Rotation paths and how fast each direction turns (degrees a step)
Each turn is a multiple of 5 degrees from 10 to 175, or 0.
Each row of a path follows its step; steps can be skipped.
Rotation 1:
step 0: [  1 -34  -3  -4   0  30  12   5 -26  20  -5  -6 -10  30 -32 -47   2   6
  14   6  38  14  -7   0  24  29  33 -25  -1 -52 -17]
step 1: [-12  15 -13  -6  -3  28 -15 -34 -58   7 -13 -40  13  14 -17  13 -35  10
   0  42  16   6  33  13 -26 -26  22  16   4  -6  14]
step 2: [  3  16 -10  26 -12  -6 -19 -62   8 -26 -33 -18 -19  10 -33  10  17   1
  -8  10  -8 -19 -27  17   5 -29   4 -51 -30   9  -6]
step 3: [  3   6  -2  35 -19  20  12 -23  14 -12 -13 -33  21 -39   3 -45 -29   8
  20  13 -42  -5  -3 -11  15  30 -47 -19   3   8  14]
step 4: [ 33 -18  -5 -26 -15   2  -7  -7  12  22 -35 -18 -11   4  35 -28 -24  28
  20 -38   0  -3  -8  -7  40  -3  21  28 -32  37  26]
step 5: [ -3 -43 -29  -3 -20  15 -16 -34   9 -24  25 -11  -1  23  16 -25  -2 -37
 -24  -7  20   2 -16 -26 -10  49  41  24  -6  -8   2]
step 6: [ 12   8 -17  -4 -39 -32  -2  15   7  -6   7 -36  -5  18 -19 -21 -19 -22
  -8  -1  17 -11  19  21 -76 -24  -5  22  -5  -3  31]
step 7: [ 49  -9   9   5 -13 -18  27  13   3   3 -30 -29  -1  39 -20 -16  34   3
   3   8   4  25 -42  16 -19  10 -13 -39 -15 -24 -29]
step 9: [-12 -13  -4   9  14  28  -7 -37 -47  12 -34   5 -41  23 -14 -28  -6  20
  11 -19   7 -33  -7  25   7 -34  43  -3  -5  18  -6]
[-11   2  -4  -1   4   3  24 -11  -6   5  -3  -6 -14  -1  10  -1   6   4
 -17   0  16   9   3 -11  12  -6   0  16   1  -4   7]	90
[ -2  -8 -18   4 -12  -3  13  11  13  -3   1  -6   4   5 -12  19  -1   9
   9  -2   5   2   0  12   0   6  12  12   6 -15   1]	55
[ 16  -3 -10 -13  -2  -9   7 -10  -6  17  -1  -3  -6  -6   8   8  -6   3
  -1  -7   1  -9  11  21  -3 -10  -3  -1  11  14  -8]	145
[  4  -5  -7 -14   5   5  -6   3  -5   0 -12  12  15  -2  10 -18   4  15
   1  -8  -7  -8   9  -4  11   1  10   8   6 -19  -6]	85
Rotation 2:
step 0: [-13  16  48   7   9 -13   4 -16   5  20  24 -13  12 -45  28  -6 -20  18
 -29 -46   1 -22  24 -10  19   2  -8  36 -27 -33  -3]
step 1: [-13   4   4  13  19  -7  37  25   5  33  -5 -26   8 -28  10   9  34  21
  27  -2 -22 -50  14  22  37  13  28  14 -22 -12 -31]
step 2: [-23  23  47 -21 -24  -4  30   7  10  10   8  -6 -14 -58  22 -22  43  12
  10 -13 -38  11   7   6  15 -29 -16   8  19  -4  -4]
step 4: [-16 -14  25   5   4  -9  10   8  22  13  11  -5   1 -30  19  31 -12  19
  -9 -38 -58 -42 -24  41  20   2  12   6  17 -26 -19]
step 5: [-47  -2   4 -18  18  -7  35  42   7   4   6  -9 -17 -48  -5 -16  18  14
 -14 -15 -24  -2  45 -10   4  30   2  20  32 -21 -22]
step 7: [  4 -24  24  22   3 -31  -4  27  -5   1  17 -38 -12 -37   2   7  -6  20
  34 -37 -19 -33  36  31  35   3 -28   7  18  -2 -10]
step 8: [-13 -18  28  -6  11  -3  10  15   5  -7 -17 -17 -23 -63  17  -4  19 -19
   4  13  -9 -14 -21  -7  39   4  14  13  48 -41 -27]
step 9: [-23 -30   2  13 -20  10  35  21  -9  -4  36   6  10 -45 -12 -19  22   9
 -36 -19  11 -12   8  40  27  -8 -30  13  16 -42   9]
step 10: [-30 -21  35   8  -8  16 -15  -4 -32 -18  -1  -2   3 -30  11  45  11  -2
   4 -11 -34 -31  29  17  28  40 -26  16  -1 -27 -20]
[  7  -3  -7  -9  -5  11  -1  11   2  11  -4   2  -9  -8 -10  -6  -4  -8
   3  16 -11  -2   6   5 -11 -16  15  20   6   1 -12]	110
[ -1   8  -3   0 -21  -8   1  -4  -5  -6  -2   4  -3 -13   5   5  -7   2
 -15  -1 -11 -11 -22  -4   2 -20   6 -12  -4   6   4]	160
[ -5  -2  -8  -8   5  -2   7  -9  -4   5  -2  -1   2  -4   6 -17 -10  -6
  -9  -3  29  -3 -14  -9   4   0   6  19  -4  -8   1]	130
[  1  -2  -6   1  -3  -5  -6 -26   9  -6  -1  -4 -13   7  -5   3 -15   8
  13  -4  -3 -18   7   7  12   7  13   2   0  -1 -11]	110
Rotation 3:
step 0: [ -7 -38  10   5  42 -12   4 -39 -17 -38 -13  11 -12 -23  19 -28 -24   0
  31 -33  43 -15 -20 -31  25  20  -8   1 -24   6   7]
step 1: [ 14  -2 -12   8  47   8   4 -58   7 -16  16  18   8  -1  19 -19  33  -3
   0 -18  10  20 -16 -12 -21 -14 -30   6   4  67 -24]
step 2: [-10 -28  -3  11  18  40  13 -52  17 -27  19  -5  16   4  11  16 -50  16
  14  -2  17 -20 -22 -18   8 -28 -25 -52   0  18   0]
step 3: [ -3  -6 -32 -19  17 -15  40 -58 -21 -19  20  -5  16  -7  20  20   4  17
  42  17  17   9  15 -24 -47 -36   5   9  12  11  11]
step 4: [-29  17 -24 -27  36   9  -4 -16  19 -18   6  22  46  20 -12 -18 -12  11
  52  -7   0 -17 -40 -40   1 -30   4 -11 -27 -12  11]
step 5: [  3  22 -38  39  55   9   3 -15  -1   7 -11  -2  41  -4  -8   8   0  26
  24   9 -33  10  -2  -1 -62  -5  19 -25   5  21  19]
step 6: [ 10  -1 -29  17  13   5 -10   1  -7   3  -8 -25  23   1  20   4   3  75
  33  12 -13 -12  -6 -29  14 -28 -10 -34 -42 -36  -2]
step 8: [ 17 -11  -2   7  46  -8 -31   3   9 -43 -21   0   3 -18  10 -28  -9  38
  22 -45 -14   2 -13  -4  -6  21   1  -4 -65  -9 -24]
step 10: [ 15 -29   8 -24  -1  21  19 -16   5 -55  20   7 -29 -15  24  -5 -18  57
  15 -15  18  -9   3 -16  -3  19 -12 -51  -9   0 -32]
[  7 -12  13  -1   5 -16  -3  -1 -12   7  10  14  -4  -5  -8  -1   7  -8
   6  -2   6 -21   3  11   6   3 -14 -10  12   6  -5]	25
[  4  12   8  -6  -3 -13  -8  -8  -5   8   1  -9   8   9  13  -3  21   0
   0   3   5   6   0   1   6 -19 -12   8 -15  -4 -11]	140
[  4  -9   2 -10   0  12   0  -3   1 -14  11   0  -9  12   5  -2 -15  -5
  -8 -10   4 -11  10   9 -11 -18   2  12  -4  10 -14]	45
[ -7   3  -4  -7   5   2  -3  -5   5  -7  24   3   7  -5  21  11  -5  -9
  -3   9   9   5 -16   5  -1   5 -13   5  10  -2  13]	35
Rotation 4:
step 0: [ 17  -7   0   8  -7 -16  -1 -37 -37 -18 -18  56 -50  21  -4 -26  12 -13
 -17 -46  -1 -12   8 -49  -6  -6 -15  16 -10 -14  15]
step 1: [-14 -24 -15 -12  -3 -23  24  12  55  22 -20   0  34  -7 -21  -6  51  15
  34  -3  -7  21  -6 -14  -1   9 -48  -2   4 -44   0]
step 3: [-24   5   8  24  26 -19 -26  11  12 -36 -47 -51   0   5   4  37  17  25
 -19  -3  13   9 -15  25 -24  -7  -6  15  54  -8 -20]
step 4: [  6 -29  18 -16  -6  33 -10  -9 -17  -9  39 -14  59 -15  -5   7  -2 -16
 -45  26   2 -27 -19  11 -30  -7  30 -18 -42   2 -16]
step 5: [  2   7  31  34 -22   6  -9 -20   9 -52 -31  20 -48 -11 -25  16  18  10
   6   4 -12 -15  -4 -41  11 -13  20   4  -8  55  -1]
step 6: [-21  -1  -7 -47  -1 -48  34 -24  -4  13  21  23  19  -3 -24  -2  34  -4
 -11 -38  16  14  -6 -13 -29  -3 -39 -26 -37  15   8]
step 7: [ 18  20   1   9 -39   7  32  33   4 -14 -44  60  12  16  10 -18   2   9
  29  36  -5  -9  42 -15   7  14  -5  -2  -7 -39  11]
step 9: [ 18  14   0 -19   1   8 -12  11 -36  17 -14  -9  45   0  32  24  10 -22
 -21  48  -1   6   1  -6 -39   1  45  14  39 -23 -37]
step 10: [ 36 -39 -14  55  17  21 -14 -30   5 -59   8 -23 -16 -32  -4   5  -4  27
 -36   3 -12   2 -15  -6   0  18  18 -25  -7   8   8]
[ 12  11   5 -13  -9  11 -18   9 -13   6 -14   7 -10   5  -4   4   3  -4
   4   1  12 -18  -2 -10  -4   4   8   0   7  -8   8]	160
[  6 -10  -1   5 -14  17  -6   6  20  -2  14  -2  -7   7   1  -4  10  -8
  17   0  -4  -9  -1   8 -12  -7  -5  11  -9  -2  -9]	110
[  0  12   8  -7   6   3 -14   1   9  -7  10   3   3 -14  10   5 -14   9
   3   6  -5  11   3   8 -11  -5  -4   5  16 -23   2]	60
[ 17 -14  10  14  -4  -5   8   6  -2 -12  -8   5 -20   3   3   3 -23   6
  -5   1   2   5  -1  -4  -3   2  -6  14  -1   4   5]	145
[ -7  -5  -5 -17  -6   1   1   7   1  -7  -7 -18   2   6  -1   9  -2  11
   5   3 -20  -1  22 -17   3   1   1  12   2   4  -3]	175
[-10   1   3   4  -1   1   6  -4  12   0 -18   7   7   4  -6  -9  -4 -19
   7  20  -4   2  -5  -3  -6  -6   2   4  24  11   2]	175
[ -6  -2  -8  11   3  -9  -8  18 -13   3  -4  -7   0   8  -3  -7   5 -10
  12  13  12  19  12  -1   2  -4 -11   2  -8 -14   6]	60
Rotation 5:
step 0: [-10 -19  20   7  54 -27 -14   2  -3  43  14 -30  47 -54 -34 -13 -12 -19
  -2 -21  37   9 -31  -9 -14 -20  -9   1  -2  19  -8]
step 1: [ 23  30  20  18  24 -11 -30  -1 -11 -17 -10 -31   5   8 -15 -22 -47   5
 -32  40  11 -42 -11 -43  14 -22  23 -11 -22   2  41]
step 2: [ 15  34  39 -22 -11  12 -26   6 -24 -18  18   7 -14  51   0 -23  18 -25
   8 -17  34  -3  17  25 -15 -24  -1  12  28 -23  61]
step 3: [ -1   6 -31   3 -10  48   5  14   1 -41  10 -20  -4  32  -5  12  47  10
 -15  35   7  30 -13  52  38   6 -16  43 -15   1  12]
step 4: [-26 -32  -1 -22  63 -20  15  17  25  -7   3 -11  11   1  57  25  -4  21
  32  -3   9  33  -9  58   6  13   8  -6   4  10  -9]
step 5: [-25 -12 -10  19   9 -17  19 -28  33  11 -68 -24  21   8   1  18  -3  17
  19  26   7 -49  16   8 -31 -17  31  -7 -23  35 -15]
step 7: [ 32   4 -26 -17 -34  46   3 -31 -15 -20  -6  21  43   1 -34   4   2 -29
  -4  -1 -20 -26 -42  -5  14  46  -8 -22  24   1  35]
step 8: [ 20   0 -20 -32  38  20 -12 -15 -36 -36  29  41 -36 -14  -7  18 -28 -16
  14 -26 -21   6 -40  31 -10  -7   7  12 -13 -29 -30]
step 10: [ -9  21   6  25   5 -12  23  43  41 -20   9   7 -14 -29  27 -59   8  41
  -8 -15  42 -10 -18 -25 -43  -7   2  -6 -14  -3 -12]
[  6  -5   6   0  -2   3  23  13  13  19   6  -4  -2  -5  -2   1  -5   4
  -1 -10   7  -7  -3   4   9  -7  22   1  -7  14  -5]	70
[  8   9   1  15   3   2   6 -22   2   6   0 -15  -7   6  -8 -10  -8   0
   8 -17  -6  -3   0  -8   8   7   0   0   1  -6  21]	70
[  0   4 -10  21 -25  -2  -1  13  -6   2   3   7   0  13  14  -7  11 -11
   3  -7  16  -9  -4  -3  -2   5   1   1   1  -1   3]	90
[ -3  -3  -8 -16 -10  -2  -1  -8  19   6  10   4  -2  17  -3  -7  -4   4
 -14   7   5   5  -1 -15 -17 -10   2 -10  -2   1  14]	80
[  0  13  -8   4  -4   5  -8  14  16  -1  -7  -8   7   4  -1  16 -12   2
   0  -8   3  10  24  16  -3   5  -2  -6  -7  -2   7]	40
[-12 -17   3  -2  -4  12   0 -11   0   8  -1  -9  19  -7  15  10   7  -2
   4  -8   1 -10   8 -15   1  -3  -4  -7 -16 -11  -3]	55
Rotation 6:
step 0: [ -2 -55   6  36 -13 -51 -22 -54 -31  15  21  20  28  24  -3   4  35  12
  17  -5 -26  18 -14  -2 -24  12  10   9   0 -25 -23]
step 1: [-15   5 -54 -25  35  -2 -10 -46 -28  14  19 -14  12  26  61 -43  -8  -9
  19  11  18  19 -13  -7   0  17   1 -16 -29  25 -11]
step 2: [ 19  30 -18  -8  29  37 -18 -17  22 -29  42   1 -15 -30 -22 -54  27  -9
  10  16  29 -40  15   4  19  43  26  19   1 -25  -6]
step 3: [ 31  14 -17  29 -31 -22 -11  -4 -18 -16 -12   7  -4   3 -12  21  59  33
 -15 -10  15  -2  10   1  48   8 -10  15  -2 -39 -69]
step 4: [ 12 -36  16  -6  -7 -29  -6 -41 -51  30  32  34  34  23   8 -11  19 -29
  23 -24 -34  14  -1  31  25  -9  -6   3 -41   9 -20]
step 6: [ 31  24   6  16  21  -2 -12 -36  -1 -28  21   7   1   0  -2 -27  50  10
  -4  30  51   5  12 -36 -10  58   7  23  24 -39   8]
step 7: [ 20  32 -48  37  14 -16 -14  -6 -11   6  29  13  34  27  -3  -6  19  15
   5 -25  19  10  31  14  42 -28 -32  -7  -4 -27 -58]
step 9: [ -3 -26 -13 -35 -18  -8 -25 -29 -23 -12 -27  -9 -23  -5  14 -17  44 -11
  10  12  43  -1 -46 -13  23  45   0  44 -16  40 -13]
step 10: [ 38  21  20  20   2  -7 -16 -31 -14  -1  42  -7  56   0  10 -29  45 -33
 -35  19  38  -5  19 -23  20  12 -24  19   0 -14  25]
[-10  -4   1   3   3  -3   8   9 -12  -8   6  -4  10  14  -3  -1 -16 -11
   0  -1 -10   4  -3   8   2  20   4 -16   6  12 -16]	100
[  1 -14   1  15  -6  18  -8  -4  -1  -4   0 -12  -5 -17   4  20  -2  10
   2   2  -5  -1  -4   1 -11  16  10   4   2 -10  -9]	125
[ -6   0  -4   1   1  16  15  -4 -12 -10   5 -11  -8  -4  -4 -13  -8 -16
 -14   7  16  -6   1 -17  -3   3 -10   6  -2 -10   3]	90
[  2   9  10   7 -12  11  -1  12   8 -14   2 -14  10  16  -7  -8  14   9
   0  15   1   8   3  15   1   0  -8   3   0  -8   3]	95
[ 20 -14 -10   9  -2   1   2  25  -4   6   1  13  -3   4  -1  -9  -5   5
 -14  -9  -1   4  14  -1   5   1   5   5   7 -11  -3]	90
Rotation 7:
step 0: [  4  34 -16  -6   5   8  -4  22  -4  17 -43  31  17 -41  10 -35 -37   1
   4   3 -53 -19 -16  -2 -28  12  13 -20   5  -3   6]
step 1: [ 23  15  22  14  -3 -44 -20  12 -20   7  48  10  -5  -4  -6  21   6 -33
   7 -44  17  41  31  22 -16   5   9   5  18  12  12]
step 2: [ -1  58 -36 -14  21  17   3 -27  11 -11   4  10  27  -2   9 -17   2  24
   2 -21 -12 -25 -21 -21  -3  37  -8 -15 -29  39  20]
step 3: [  7  25  17  22  12 -16 -33  29 -50  12  -3 -31 -31  30   8  43  -8 -46
  11   5  -5  -3 -11   5   8  22   2  -7  22  -9   2]
step 4: [  6   9 -44  23   7  14 -14  17  10 -24 -26  19  11  -5 -17 -42  33   9
 -15 -31 -21  31   9 -43 -17  22   4 -25 -13 -12  16]
step 5: [  3   1   7 -19 -17 -34 -35  19 -38  37  28  -6   5  -7  -6  11  -7  -5
 -39  18  -9   5   1   9  22  31 -28  -2  32  46  -6]
step 7: [ -8  17   7   5  -6 -16  -3  31 -11   4  10  -6   1  -3  25  -9 -32   1
  17  55 -52  12 -21 -13   9  34  -9 -32  30  -4 -33]
step 8: [ 33   3   8  13 -11  16 -18  27  15 -13 -21  17  -5  -9  27  -9  -8 -10
 -16 -30  22  38  70  -4   2   1  23  -4  10   6  30]
step 10: [  8   9  46   6  40  15 -35 -10  -8 -23 -27   9 -26  34  25  12 -37 -26
   6 -26   0 -15  21   0  25  -9   2 -14   3  23  23]
[  9   8 -12   3  -5   0   3  -4 -13  10 -11   0   0 -11   2 -10  -6  19
  11   7  -2   3 -11  -8  -4  -3 -16   4 -13   8 -17]	160
[ -5  -8 -11   9  -1  -4   0   0  13  -9  15 -14 -20   0  -6  -3   4  11
  10 -16  -6  13  -3  14  -9   6  -4  -5  -6  -6  -3]	145
[ 12   3  -7  11  -8   6   5 -10  16   8  10  -6   1   0 -11 -12  -9 -13
  -1  -9  -4  -7   7 -24  10  -2   5   6  -9  -7   1]	160
[ -5  -5   2  -1   6 -10 -15   1  19  12   6  15  -2   5  -4   9  -1   7
  19   6   3  -2  -4 -12  -5  -6 -13   3   3   9  17]	85
[ -8   0  18  -1   8  11  11  -9   0  -1   2   8  -5 -19   6  -3 -20   5
  13 -13   2   5   0  -2  -5   4  10  12  14   2  -2]	35
Rotation 8:
step 0: [-12  -6  -9  20 -24   5  -3  17   9   1 -20  23  37  31  37 -32  11  -5
  54  30 -14  17 -23  17 -36  38   5  17  15   3 -36]
step 1: [-10   3  14 -19   6  -2  45 -23  -3  -3 -50 -11  30 -10   6 -16  10 -29
   6  10  47   2  10 -18 -29  29   0  35   3  34  45]
step 2: [-34  -3  29  21  -1  54 -15 -11  54 -16 -11  53 -12 -12  11  -5   1  18
   0   4  25 -39 -13   2   4  16   1   6 -36  19  14]
step 4: [ 42 -14  24  45  -9 -19  18 -38  -2  -1  -8  40  43  18  25   4  34  -7
  30   3  33 -11   9  21  -3 -20  13 -18  -8 -28 -15]
step 5: [-12 -20  27 -52 -28 -43   8   6  -9 -12 -54  43  14 -11  37  18  -5  29
  14  -8  15  -7   4 -10  -7   6   2   0  27  29 -21]
step 6: [-18  29   7  -7 -31  33  48 -24 -25  13  -2  20  20  -9   8 -19 -37  12
  19  31  -3 -24  16  21  10  27  31 -20 -36  34  -6]
step 7: [  3 -35  21  -5 -28  48  17   5   2 -20 -28   9   9  -5  51  -1  -9 -37
  -8  10 -18  21 -13 -26  18  12   6  47 -37 -29  -4]
step 8: [ 14  -4  62  32 -17 -10  18 -12  12  19   4   4   7  20   6 -57  20  24
 -36   8  38  10  -6 -19  15  -7  27  35   3  20  -2]
step 9: [-12 -25 -18  15  -3  -5  -4 -45 -20 -13 -21  70 -25   2   0 -12  24  19
  15 -39 -10   3 -12  12   0  35  37  36  14   5  -4]
[-13   6  -5   5   1  -7  -3  13  14   8  10   3  -5   3   6  -2  -8  22
  -9  10   1   4   6   2   5  14  10   1  15   8 -16]	125
[  0  -4  -3  -8  12   4  -8  23  -6  -9 -22   1  -4 -16   0  -8  -6   2
   3  -6   5  17   2   3  -4 -11  10   7  -1  -4  -9]	160
[  1  12   4 -21   9   8 -12 -15  -1   6   2  11  -9  -1  -9  -8  -3  15
  12   0  -4  -5 -17  -7   8  -9  -2   3   2   9  -6]	110
[ -8  18   0 -14  -4   1   6   2  10  13  -9  -4  10  -1  10  -7  -8  -3
   1  -1 -12   4  -1 -14 -22   8   4 -11 -12  -7   4]	65
[ 21   7  -3   7  -5  13   6   5   7  -7  -4   5 -18   7  -1  13 -17  -3
  -2   9 -14  -7   3   0 -11  -9   8   3   2  11   3]	95
[-13  -6  -6  -3 -20  -7   1   7   0  -7  12  -4   0   8  -8 -12   2   3
   3 -13  -3  -7  -3   8 -15 -15   2   7 -13  17  -8]	125
